Rotation paths and how fast each direction turns (degrees a step)
Each turn is a multiple of 5 degrees from 10 to 175, or 0.
Each row of a path follows its step; steps can be skipped.
Rotation 1:
step 0: [ -5  10  16 -22   7 -11  15   6  16  17   3  -2 -21  10  11  -7   4  -3
 -16 -12 -15   3   2  12  10 -11   6  -7  20   3 -33   6  13  11 -17   8
  17  22   8 -23  13   3]
step 1: [ 19 -10   9 -15  26  -1  -6  10  12   9  14   3   9   4 -11  22   6  -1
  -8  -3 -17  19  13  -9 -18  -9  16  -5  -5  36  12  28 -11  -3  -1  -8
   3 -15   4 -15   9  -5]
step 2: [ 26 -19  -7  14  -2  -3  12  -4  -6  -6   5  -7  -3 -17   2  21  -1  -2
  -7 -23   2 -15  10 -20  -2  -1  -2  10   3  24  -4 -16  11  19 -18  15
 -23  24  -3 -12  18   9]
step 3: [  4 -11  23 -10   8   6  -3  -1   1 -20   3   1  -2 -11   4   7   3  -2
  -3  -7  -1  23   0  -5 -11  -5   0   5  33  -5  -1   1   6   8 -14   5
  47  32  18  -3  -3  13]
step 4: [  7 -10  -7   8  22 -10  -7  -1  -3   4  14   3  -3   0  -1  26   4  10
   1  11 -15   7  16  18 -24  10   0   4  -8  15 -27  24  23 -13  26   1
   5   8   9  -6  18  16]
step 5: [ 17  13  -4  16  -2 -12   5 -26  -2  -4 -21 -14  10   2  -3  -8  12  10
 -28 -11   4 -13   6  -3  -5 -19   4 -14 -15  19  -3  10  -4  11 -16  14
   6  13  12 -26  15  23]
step 7: [  1 -17   2  11  19  -7 -14 -14  -1  14  13  30  17  12   7  27 -17   1
 -12 -11   5  -5   4  27 -17  -9 -18   4  21  12  -9  12  -2  11  -2  10
 -11  13   8   2  14  -3]
step 8: [ -2   7  14   9  -3 -21   5 -11 -10  -7  -2 -16  -3   5  -2  12  -8  14
   0  16   5   9  27  -1 -15  -6  11  -8   2   2  21  11   8 -11 -31  27
   0  29   5 -28   6  -7]
step 9: [  6   5 -20  -2  15 -15 -24   0  28  -3   0   0  -2   7  10   5   4  -7
  16   5  -6  26  -9 -20  18 -17  -8  -9  -5  21  -7   5  23  -3  -5  -2
   6  32  12   5  19   5]
Directions:
[ -5  -6   3   3  -4 -11   0  -1   5  -2   0  -5   0  -3   6  -3   6  -9
   0   3   0   2  -2  -1   7   1   4  -2   3   0  -4  -7  -4   1  -2  -7
   3   5   5  -1  -2  -1]  120
[-2  4 -2  1 -6  3 -3  2  9 -1 -6 -9  1 -3  2 -3 -1  3  2 -1  1 -4 -5  6
 -9  4 -2  4 -7  2 -5  1  4 -1  3  0  6 -2  7  1 -1  7]  60
[ -5  -1   8   1   0  -3  -1   4   1   5   1  -7  -3   2   5   0 -10  -1
   1  -2  -1   1  -3   1  -5  -4  -2   9   1   7   8   2  -3   6  -4  -3
  -5   0  -5  -1   1  -2]  60
[ 4  3 -4  2 -1  2 -3  1  6 -2  4 -5  6 -2 -6 -1  4  4 -1 -4 -7 -2  2 -6
  7 -4 -3 -4 -6  7  1  0 -4  1 -6 -8 -3  0 -6  3 -3  4]  90
[ 4  4  0  6  3 -3 -1  7 -3  2 -1  0 -1 -1  5 -4  3 -2 -2  4 -2 -4  4  1
  5  8 -2  0 -5  7  2 10 -6 -3 -1  7  3  1  3 -2 -3 -7]  100
[-2 -9 -3  5  4 -4  6 -9  0  5  4 -3 -2 -5 -6  1  0  1  5  0  3 -5 -7  2
 -5  6  1 -8  0  3  2  5 -3  3 -2  1 -4 -3  0  2 -1  1]  125
Rotation 2:
step 0: [ 15   2  24  19 -25   8   4  28   1  10  -5   2   3   5  -1  -7  12  13
  -3 -20   3 -17  15  -3   2   4 -16 -10  -4   4   5 -15  -7 -16  33  14
 -11 -15   8 -21   6 -11]
step 1: [ -5 -20 -11   6   9  -1   4  -1   0 -15  23   2   3  26  14 -13   1 -15
   1  12 -10 -24  11 -11  -5 -13  25   8  -6  17   8  14  25  22 -24   9
  -2  11   3   7   0   1]
step 2: [ 26   5  -5  11  -4  -1  -4  -6   7 -12   9  -3 -21  -5  -3   1   4  -6
  -7 -27 -11   6  19  22  13  39  -4 -16  -9 -20  -8  -7 -13   1  23   8
  13   4  -2 -11  -6  -6]
step 3: [  0  -5  15  -1 -28  -5  18  17 -11   4  -8 -20 -12  16  10  -6 -21   0
  16 -12  -5 -23  -5   1 -23 -25   5  -4   0  19   7   7  21  -6  -8   3
 -11   2  22 -10   7   1]
step 5: [ 13   1  14   5   9  -9 -11  -6 -30  -5   0 -19 -14  21  -5  11  -1   3
   9 -28  -1 -14   9  16  -4   7  17   8  -8 -15   6   9  21 -19   7  27
 -13 -14   3  -6  -8   9]
step 6: [ -7  -5  -5 -10 -33  27   6  -8   6  -4   8 -15 -25  -2   7 -28 -13  -7
 -12   7 -24   3  -4 -18   3  10   1 -17  -1  25   0  -1  -2  16  -2  -1
   3  20  13   0  -3  -9]
step 7: [ 39  -6  11  15  18 -13  11  15  -3 -11  -3 -17  -5  21 -13   1   8 -11
  -6  -2  14 -13  -5  13   1 -22   6  -1 -14  -3 -16 -14   3 -15  20  -5
  21  -3 -11 -10   2   2]
step 8: [ -8 -32 -16 -18  -2  28  -3 -10 -16  11  20 -27  -1   6  10  -1 -12  15
  20 -15 -15   0   6 -10  -7  13   6   8 -18  -7  14   5  -1  -1  -6   8
 -14   7  14   7  13   4]
step 9: [  8   7   7   1 -17   2  -4  -7   1 -26  -6  -4 -12   6  -5  -3   0 -11
 -18  10   0  -5 -26  -6  11  18  28 -11   2  16 -16 -27   9 -11  18   9
   3 -16 -16 -21 -11 -16]
Directions:
[  2  -4   3  -9   6   9  -2  -3  -4   1  -3  -5   0   1  -3   2   0   4
  -2   3   4   8 -13  -2   6  -2   4   3  -2   2   0  -3  -3  -4   2  -4
  -2   1  -2   2  -1  -1]  20
[  2   4  -1   0   1   0   8  -1   0  -5  -3   4   2   2   0  -5   2   8
   1   1  -4  -7  -3   1   0   9   2  -2  -2   1  -7  -6  -2   2  -6  -4
   7   0 -10   6  -5   4]  145
[ 3  8  1  5  2  4  8  1 -6  7  5 -1 -3 -1  0 -4  2 -4  2 -4  4 -1 -4  5
  5  0 -6  3 -4 -7 -2 -4  2  1 -4 -1 -7 -9  3  3  2 -2]  145
[ -2   5  10  -6 -10   0  -1   4  -5  -2  -3   3  -6  -2   4  -3  -3  -4
   0   0   3   4  -6   1  -1   7   0  -5   9  -4  -4  -2   4   2   2  -1
   2   4   3  -2   5   1]  110
[ -4   1  -3  -5  -5   0  -1   4  -2  -4   0  -3   1  -5  -3 -10  -5   4
   0   6   5  -9  -1  -2  -3  -1   3   0   1   2   4   0  -3   1  -3   2
  -4  -4   4   3  -4 -13]  135
Rotation 3:
step 1: [ -2  19   2   2  14  16  20  -2   2  -8   5 -21  -2  -9  22  11  -5 -10
 -12 -16  -3  -8  -4   5  -7   5  -9   6  10   3   4  11  -8   5  11   0
  32   0  16   6  47  -7]
step 2: [-18  27 -37  12   8   3  -3  -3  10   3  -6 -15   5 -12  30   3 -14  13
 -15 -16  -8   9  -4   9   8  13   7  16   1   3  -8   0 -22   4  11  -6
  14   1  17   6   8   3]
step 3: [  4  18 -15  14   6 -19 -19  -5  11  -1  -8  -4  -3 -13   0   7   4  -9
 -41 -14  -5   7   1  18  11  -5  10   1  -7   9 -16 -17  -9  29 -12 -17
  14  15   4  -1   9  10]
step 4: [ -5  27  15  11  18   3 -20   2 -12  18  -3  -9  -7  -7  -5  28 -10 -14
 -29 -15   5   2   9  -5   8 -11  -7 -22   8   2 -12  -1   4  16  -2  -7
   0   7  27  -8   5   8]
step 5: [-17  10   5  -6   9  18  -1 -11 -24  -4  -4   9  -5 -12   5   1 -16  -2
  -9 -13 -18  18  13   3  28  -2 -21 -10   5  -9 -20  -2  -2   0  -2  -8
 -14   9  23   2  35   1]
step 6: [-10   9 -21  -5   5 -11   9 -16  -3 -13 -10  12 -13   6  -4 -16 -32  -2
 -26  -1   1  14 -20  -4  21  -8 -10  -3   9   6  -5 -11  -1 -11   8 -16
   1 -10  21 -13  28   9]
step 7: [ 19   7   1   7  10 -10   9   5  -1 -24  12  -4   9   4  -1   4 -13 -10
 -38 -15  11   0 -16  11   8 -16   6  15  21   0 -12 -12   3   6  14  13
  -2 -21  21  -1  23   5]
step 8: [  3  27  -2  18  10  -2  -4   4  -6 -26  13  -2  10  -7  15   9  -6   7
  -1 -36 -14  -4  -1 -16   6 -11   5  -7  27  15  -4 -18 -18   3  13  20
  -7  -1  17  -3   7   1]
step 9: [-24  20   7   7 -12 -17 -11 -13   1 -28  -1 -18   3 -13  19  -3   2   2
  -7 -12 -24  -8 -10   3  15 -14   1 -11   7   2  17 -19  -3  17  13 -13
  -8  14   3   3  25   5]
Directions:
[ 7  8 11 -1  4  3 -3  5 -1 -1  3  4 -1 -4 -8  3  2 -4  3 -1  0 -1  0 -1
  2  0 -5 -3  7  4 -1  5 -2  2  2  7  8  0  1  5 -3 -5]  100
[ 2 -6  2 12  4  0  3  1  2  3 -1  3 -2 -7 -1  2  6  2  2 -2  5  0  2 -3
 -2 -1  2  1  7  5 -6 -5  5  9 -3 -1 -3 -6 -1 -8 -2  2]  90
[-3  0  5  0  0  3  3  5 -2  7  2 -8  5  3  3  7 -2 -2 -5  3  8 -5  0  4
 -4  1 -1  3  3 -8  3  3  5  3  6  1 -4 -7  7  3 -1  1]  125
[  0   2   1  -1   4  -3   7   0   1   4   6  -2  -1   2   1  -4 -12  -4
   6   1   2   1  -1   1   3   9   2   9   0   5  -4  -4   5  -3  -3   2
   6  -4  -3   1   5   2]  70
Rotation 4:
step 0: [  6   9 -20  15   8  -1   4  -5 -17   2  23   7  -9   2 -11   3  -8  28
  -8  -6   9 -25  18  23 -18  -3   9  -5   4  18 -13  -2  11  -2  -9   4
  -9 -12 -14 -16   9  -5]
step 1: [  7   2   4 -17  -4  -6  19  12  -7  -4  13 -11  -7  -9   6 -19  18 -16
 -10  -7   3   5   6   9 -12   8  19  23  -3  22   3   3   7   7  26  -3
  -2  -2   3 -15  28 -14]
step 2: [ 16  11 -21  -1  11 -14  -1  23  28  -9  -8  10   4  -6  11   7  19   0
   5  20  21 -14  -3  -6 -11   3   8   3   2  -6   6  -5  15  12  24  14
   4 -13 -16   2 -12  -1]
step 3: [ -7 -12   3 -20   0  27 -13   5   1 -17 -30 -12  19  -3   2  -6  17 -10
  -5 -12   3  -4  19 -10  11  11   5  -9   0 -24   5 -16  12  -9   3   8
  -3 -14  -5   0   7 -17]
step 4: [-22  11 -17  11  -8   7  -3  -5  10   4 -21  -2 -12 -12   4  18  -2   7
  14  13  -3  23 -13  -3  18   7  -6   6  14 -35  -8   6  -4  -4   2  13
 -15 -10   5  -5  17   5]
step 5: [ -7  13   4  16 -10  23  -8  -5  -2  -5  23   7   3 -19  -1  -3   0  -7
  -8  -2 -24  20  16   8  -9 -11 -13 -25   6 -14  -4   2  -7  -3 -20  21
  22   0   2  -3  -5  -4]
step 6: [ 15  12  -7 -11  -7  -3  31  -5 -22   9  13  -7  -5  -4  -2   9   0   1
  -3  -3  -3  21 -17   2   9  -6  19  -6  17   0  13  13  -4 -13 -14  12
 -10  27  10  10 -15  -5]
step 8: [ 16  -2  10   5  10  -3  23   2  11   2 -21  10  10  20 -29   0   4   7
 -17   0   5  -8  -2  10  13  19   2  -6  -8  26  -6  12  16 -17 -19  -8
  -5  -7 -12  12   5   1]
step 9: [  4   3  29   3  -6   5  -4 -21   4   8 -20  -4  -6 -13  -1   9   2  11
   6 -11  27   1  -5  -3 -16   1  -6  14  -3  14   7  11  16  20  -3 -19
   1  -8 -10 -24  20   8]
Directions:
[  5  -2  -6  -4  -3   3   6   3 -11   3  13   3   0  -1  -6  -4  -5   1
  -5   5   4   0   0   1  -3   1  -2   5   2  -1  -1  -1  -4  -5   4   1
   4  -1   2   0  -1   3]  60
[ 3  1  2 -4  2 -2  2 -9  4  1  0 -6 -1 -2 -4  7 -5 -2 -5  5 -6 -6 -6 -2
 -5 -1  3 -3 -7  0 -1  2 -6 -6 -8  3  4  5  3 -1  3  0]  40
[ 2 -2 -5  4  3  6 -5 -2 -2 -2  4  5  2  3 -7  3  6  0 -5 -7 -2 -3  5 -5
 -2  0  7 -7  0  0 -2  1  9 -6 -2 -2  1  3 -4  6 -2  0]  135
[  0   1   7  -6  -3  -2  -1   4  -1  -1   4   1   1   2  -7  -9   2 -12
  -6  -3  -7   0   1   2   6   1  -2  -2  -4  -3   1  -6   0   2  -4  -3
  -3  -3   1   0   4  -6]  160
[-3  4 -2 -1  9 -2  1 -1 -4  8 -6 -1 -2 -1 -5 -6  2  0 -2  3 -6  0  3 -4
 -4 -2  5  3  1  8  7 -2  0  1 -2 -4  0 -7 -5 -6 -3  7]  40
Rotation 5:
step 0: [ -3 -12  32   1  12 -23  22  -5  -2   3 -22  -8   3  19  10  -3   0   1
  12  -5  -1  16   0  -3   5   7   6  15  -5 -30   6 -10   2  -5  10  12
  -5   3  10  29  26   4]
step 1: [ -2  -7  -5   3   7  -7 -14   4 -26  -6 -11   5  -1 -21   6  -2  10  21
  20  -2  -2 -25  -6 -11   6   1  14  20 -11   5   2   0  -2   4  12 -10
  12 -25 -41   2 -11  -8]
step 2: [-16  10  -8 -12 -17   3  23 -11  -6 -13 -14   0   3   4 -13 -19   5  -5
  -5 -19  13  -1 -13  25  -8   2  -2   6  20  -2   7  32 -23 -17 -15  -7
  -2 -15   7 -11   0  20]
step 3: [ 12   0  25  13  15  21   2 -17   2 -11   6  12 -16  -9  12  10  -1  22
 -15  31  10  10   9  -3  -3  11  11 -15  12  22  -4  10  -8  -6   3   4
 -23   5  -4 -22   1 -10]
step 4: [ 15   7 -21 -38 -12  -7 -25  -3   1  17  -3   9  -5  -5 -21   4  16 -20
  -2   3  -3  21   4 -10  -4  12  -8 -13  -2   7  -4 -18 -24  16   2   5
   4  13  10 -13  -8  -1]
step 5: [-16  -4 -17  31  19  -8  -2  -4  26   7   0 -22   2   9  -3  26  -7 -20
  -4   0  11 -14  -6   8 -17  -6 -14  13  -1  10 -10 -13  12   3  16  -6
 -17  26   5  -1   2   6]
step 6: [ 13 -18 -25  10 -19   3  -3   0   2  -3   4   3 -12   5   1  -2 -14  12
  10   1 -28 -18  14 -14  26 -21   1 -11   7  -9  12 -10  15   1 -24  -3
   1  12  16  17 -12  -9]
step 7: [ -6  13  12 -10   7  15  25   6  19   4  24   0  17  -2  -2 -28   7 -20
  10  -6  -8   1 -12  11   2 -11   0 -15  -4 -17  -3  -2  34   7  15   9
  11 -12 -14  10   1   4]
step 8: [ -2 -11  14  13 -16  -1   2  25 -16  -1   2  19  22  16   9   8  -5  12
 -12   0  17  18  13  -6   0   1   2  29  -8   7   6  -7  16 -12  -9   2
  16 -21   4  -1  23 -20]
Directions:
[ 2 -1 -8 -5  4  3 -7 -1 -6  2  1  1  7 -3  1 -7  1 -5 -4  0 -8  1  3 -1
  1 -2  2  2  3 -2  3  1 -6 -4 -3 -4 -1  0  4  3  9  7]  155
[ 0  2  3  5  0 -6 -2 -3 -8  4 -1  3 -2 -1 -1 -1  4  8  0  5  5 -2 -6  8
  1  5  2 -2  0  4  3  1 -4  4 -3  4  6 -1 -2  6  4 11]  40
[-2 -3 -3  8  1 -2 -8 -2  4  2  0  3 -5  0  2 -5 -5  8  0 -3  1  5  7 -2
  5  7  8 -2  6 -1  0 -7  0 -5  1 -5  3  0 -3 -2  0 -4]  140
[ -8  -2  -6   6  -2   3  -6   4  -5  -7   4   2   3   3   3   3   0   0
  -2 -10   2  -2  -6   2  -7   2  -9   1   6   4  -1  -3  -4   0   2   1
   0  -3   3   3  -1  -3]  110
[-1 -4  2 -1  0  1  1  0 -5 -3 -1 -4 -3 -3  2 -4 -3  2  0 -4 -2  1 -5  5
 -3 -8 13  6 -4 -3 -5 -3 -1 -2  2  9  4 -7  4 -3  3 -5]  45
[-1  8 -6  4  2  2  1 -2  2 -7 -3  3 -7  1  1  1  1  2 -2 -1 -6 -9  1  5
 -1 -2 -2  1 -3 -9 -1 -5  2 -4 -9 -2 -1 -3 -4 -5 -3  7]  85
[ 0  5  8  4 -1  7  1  4 -7  5 -2  7  1 -2  0 -1  4 -5 -4 -7  3  5  0  0
  2 -5  2 -3  4  5 -3  2  2 -2 -9 -2  1  1 -4 -9  1 -1]  65
Rotation 6:
step 1: [  5  -7   1 -13  -3   5  22  -9  27  -2  -2  -6  -5  -1  -4 -17 -23 -17
  16  30  -2   6  35  16   0  -3  10  -7   6  -2  25  -1  -4 -16  20  -8
   6   9   8 -12  21   5]
step 2: [ 22 -20   6  15  -4   8   5  -4 -11  15  10 -15   2  26  16 -11   6  25
   1   2   1 -18  -6  -5  -9  28  -9 -24   7  10  -2   4 -10  30 -10  12
   2  12  10  21  11  -4]
step 3: [ 16   2  -4   1   8  -8  -6  27  10   2   5  -1 -10 -17  -3  -8  -6  -3
  -6  -8   5   9  27 -29 -15   7  16  -1   5   7  -1  36   7 -11   8  -9
  -7  -1  10  -9 -35  26]
step 4: [ -8   3 -11  -8 -25 -21 -16   6   6   8 -14  -5  13  45  10  -1   9  -4
   2 -24   7 -25   6  -4   1   7  11  -2 -12   0 -11 -25   6   3  -3 -12
  22 -10  -8 -14   6   5]
step 5: [-24  30 -11  -6  -4  -5 -12 -11  12   0  25  -4   3 -23   5  25   0  29
   2  12  10  -2  15  -2  13  -8 -11   4   4   8   5   0  -7 -14  -3 -11
  -3   6  24  21   7  23]
step 6: [-21 -19  16   6 -20  -4   6  -4 -25   7 -28   1 -14   2 -13 -35 -11  16
  -6   8 -15  -1  13  18   3   6   7  -3 -11 -11  -8  -5 -22 -17  18   7
   6   6  -6  -2  13  16]
step 7: [ 10  -1  17  25   6   9  -9   9   2 -16   7 -11  -1  -1 -13  26  16  14
  -2   4  22  -4  10  18 -29  17   6  -3  38  -6 -18   9  -3  -6 -18  -2
   1  10   8   1  11 -15]
step 8: [  8   9  16  -4 -10   4  18  20  21 -34   3 -30 -19   6   7 -26 -16  -6
 -15  -8  -1  14  15 -19   3  -3   8  -6 -19  -4   5 -10  -1  -1  -3 -10
 -19 -17  -3  -4   2   8]
step 9: [  6 -20   6 -14   1 -16 -10   9   8  11   9  -4  43  30  -4  22   4   7
 -14  -1 -19 -17  16  -4   5   0 -26  -4  -1   3  10  17  -1  -1 -10  -7
  -5   4  -3  -9  20  -9]
Directions:
[ 4 -2  8  6  1  1  2 -1 -3 -3  3 -3 -5 -2  2 -1  1 -5 -4  3  2 -4  5  3
  0 -1  2 -5  3 -3  1 -5  3 -3  9  8 -6  5  6  0  5 -8]  60
[ 2 -6  4  4 -7  0  4 -8 -2  0 -3 -4  2  6  2  2  8  9  1 -3 -6  4  0 -5
 -1 -1  2  0 -8 -4  0 -6  1  4  5 -2  5  0 -3 -2 -3 -5]  160
[ 4  7 -3  7  5 -2  7 -5 -5 -1  2  4  3  3  0  3 -4  3  2 -4  2  6  6 -5
  5  3  0 -2  5 -1 -2 -9 -1 -1 -7  4 -6  3 -3  2 -2  5]  140
[-1 -1  9 -8  2  0  0 -3 -6  4  0  4  3 -3 -6 -5 -3  6 -5 -5  0 -2  3 -3
  6 -6  1 -3 -1 -1 -2  7 -2  2  0  2 -8  0  2 -7 -6 -1]  125
